Named moves, each a turn or a mirror, and the order they were made in; the first pair answered:
Z_516 (before |-> after):
-23.4 24.6 0.6 -10.8 -7.7 16.3 8.9 -33.3 11.0 |-> -31.7 20.4 -0.8 -27.2 -11.3 -7.4 5.2 -9.4 14.9
0.0 -18.8 13.1 5.8 12.6 8.8 -11.7 -11.2 18.6 |-> -6.4 -21.9 12.0 -4.5 10.5 -5.8 -13.2 4.2 20.3
15.9 -13.9 0.7 25.6 11.8 23.0 8.8 -0.3 -16.6 |-> -0.3 -17.0 0.1 -2.6 7.0 -17.4 1.5 35.6 -10.5
12.0 -7.7 14.0 13.6 -20.0 29.1 -5.6 -31.3 1.7 |-> -7.6 -13.2 11.1 -22.7 -26.4 -22.4 -12.9 16.2 9.2
Z_271 (before |-> after):
22.7 -19.1 1.6 10.6 -10.1 4.8 -1.8 40.7 -19.0 |-> -3.2 24.4 -11.1 13.3 25.1 3.9 18.3 -34.9 9.8
-21.4 -5.5 -0.3 6.6 5.8 0.5 14.1 -13.9 -2.1 |-> -17.3 -19.5 5.5 -2.3 -9.5 -0.6 5.6 7.6 -10.5
-6.2 -15.1 4.7 -23.3 -8.0 -28.4 -4.1 16.8 9.2 |-> 15.3 3.7 -13.1 22.0 21.1 -15.0 12.0 22.6 -7.5
Z_383 (before |-> after):
1.8 19.9 -12.6 -5.8 1.5 -28.2 4.1 12.7 4.3 |-> -3.0 21.1 -10.8 -11.1 -1.0 -27.6 3.0 -0.3 10.8
13.6 8.0 -12.3 3.3 -17.2 1.3 10.3 8.8 -10.6 |-> 5.8 10.8 -10.3 -6.0 -18.1 3.2 10.4 -16.6 1.2
13.9 -2.1 19.9 7.4 -21.3 6.3 -8.5 13.4 -0.8 |-> 5.1 1.6 24.7 0.8 -24.4 7.3 -8.3 -9.0 9.5
Z_162 (before |-> after):
-9.2 31.1 -22.2 17.3 37.4 -20.6 19.9 -15.9 7.7 |-> 4.6 23.8 -18.5 34.6 33.6 5.5 18.8 -23.1 -1.4
-15.2 -2.2 -3.6 -16.7 -24.6 -6.0 -3.8 -15.9 -0.5 |-> -15.4 -0.9 -4.5 -12.7 -23.1 -3.4 -1.5 -21.6 2.5
12.2 -16.9 11.1 46.9 -0.5 28.6 2.1 9.1 -33.6 |-> 9.3 -25.2 11.7 31.8 -8.0 8.4 -2.7 38.4 -34.6
Then:
Each pair is 2 to 4 moves apart.
13.9 -10.1 14.4 17.2 -14.6 38.5 -4.7 -20.7 -8.7 |-> -1.6 28.2 -15.4 28.9 26.1 3.5 15.4 -18.2 -3.7 -> Z_271 then Z_383 then Z_516 then Z_271
-39.9 -4.2 0.9 -37.9 -19.1 -34.5 5.0 9.0 18.4 |-> 17.6 -21.2 2.7 37.4 -15.1 32.4 6.5 29.0 -26.5 -> Z_383 then Z_516 then Z_383 then Z_162
23.7 -3.3 -10.7 32.4 5.1 3.6 6.2 29.3 -27.1 |-> -6.4 -2.3 -9.2 -15.2 -4.7 -37.9 -0.4 37.3 -6.2 -> Z_383 then Z_516 then Z_383
13.7 -24.2 6.3 -7.6 -22.3 18.7 -4.6 8.7 -13.2 |-> 7.1 14.9 -20.1 18.9 21.9 6.1 17.5 -4.5 -9.2 -> Z_271 then Z_516 then Z_271 then Z_516
-33.4 1.1 -7.0 -35.0 4.9 -59.4 -1.8 1.1 30.7 |-> 0.7 21.2 -12.7 36.5 33.3 10.4 15.9 -55.4 13.5 -> Z_383 then Z_271 then Z_271 then Z_516
-19.7 -10.2 11.5 -47.2 -17.6 -16.0 2.4 -7.5 21.6 |-> -3.0 16.1 -4.3 2.8 17.6 20.1 19.6 -48.5 14.9 -> Z_162 then Z_271 then Z_516 then Z_271
-18.4 -43.3 29.3 -47.5 -49.2 -1.2 0.5 -2.6 11.4 |-> 7.9 -52.2 21.7 -16.4 -46.4 8.1 1.0 43.7 -14.9 -> Z_271 then Z_271 then Z_271
-22.7 16.9 4.5 -17.9 10.0 0.0 -9.1 -37.6 21.7 |-> -19.7 26.1 -14.6 -11.8 25.1 -30.3 -4.0 15.7 7.0 -> Z_516 then Z_383 then Z_162 then Z_271
4.5 -8.3 4.6 24.3 -0.9 36.0 10.5 -21.0 -2.0 |-> -6.4 -15.2 11.6 1.3 -11.6 31.4 5.6 -31.1 9.1 -> Z_383 then Z_162 then Z_383
19.3 -30.2 17.4 -6.6 -30.2 16.1 -16.0 23.7 -14.5 |-> -6.9 0.6 13.2 -13.1 -10.6 16.2 -3.1 -53.7 16.3 -> Z_271 then Z_162 then Z_271
5.7 -5.9 29.1 -27.3 -24.7 -13.3 -19.8 25.8 4.5 |-> -1.9 -1.2 32.7 -32.1 -27.1 -0.4 -18.1 -11.5 15.5 -> Z_516 then Z_383 then Z_516 then Z_383
-9.2 -1.7 12.0 -59.2 -2.5 -29.0 -6.7 24.7 7.2 |-> -1.0 -2.7 7.6 -49.9 3.6 -30.1 -6.0 45.2 -2.4 -> Z_162 then Z_162 then Z_271 then Z_162
-20.7 -7.0 8.2 -2.0 11.0 8.3 1.8 -48.3 21.8 |-> -20.8 -1.8 -14.6 1.4 28.4 -36.1 7.0 27.5 7.0 -> Z_516 then Z_383 then Z_162 then Z_271
-1.4 -33.6 23.9 -37.0 -40.8 -14.3 -16.3 30.9 3.8 |-> -7.3 -31.9 31.3 -40.9 -45.9 2.0 -15.5 -2.7 12.2 -> Z_271 then Z_383 then Z_271
-19.3 -26.6 21.3 -50.8 -14.9 -34.0 -21.5 35.0 15.3 |-> -8.2 35.9 -10.5 27.2 53.0 8.1 18.5 -46.2 15.2 -> Z_162 then Z_271 then Z_271 then Z_162
-27.7 21.3 -5.5 -20.4 9.3 -15.3 7.6 -31.3 22.6 |-> 20.3 -17.4 10.4 16.8 -17.8 42.2 -6.4 -3.0 -14.8 -> Z_516 then Z_271 then Z_516
18.8 -3.5 11.9 32.2 -7.8 44.7 -1.8 -24.8 -9.7 |-> -5.3 34.4 -23.6 26.5 33.7 -22.3 16.2 18.6 -3.8 -> Z_383 then Z_516 then Z_271 then Z_516
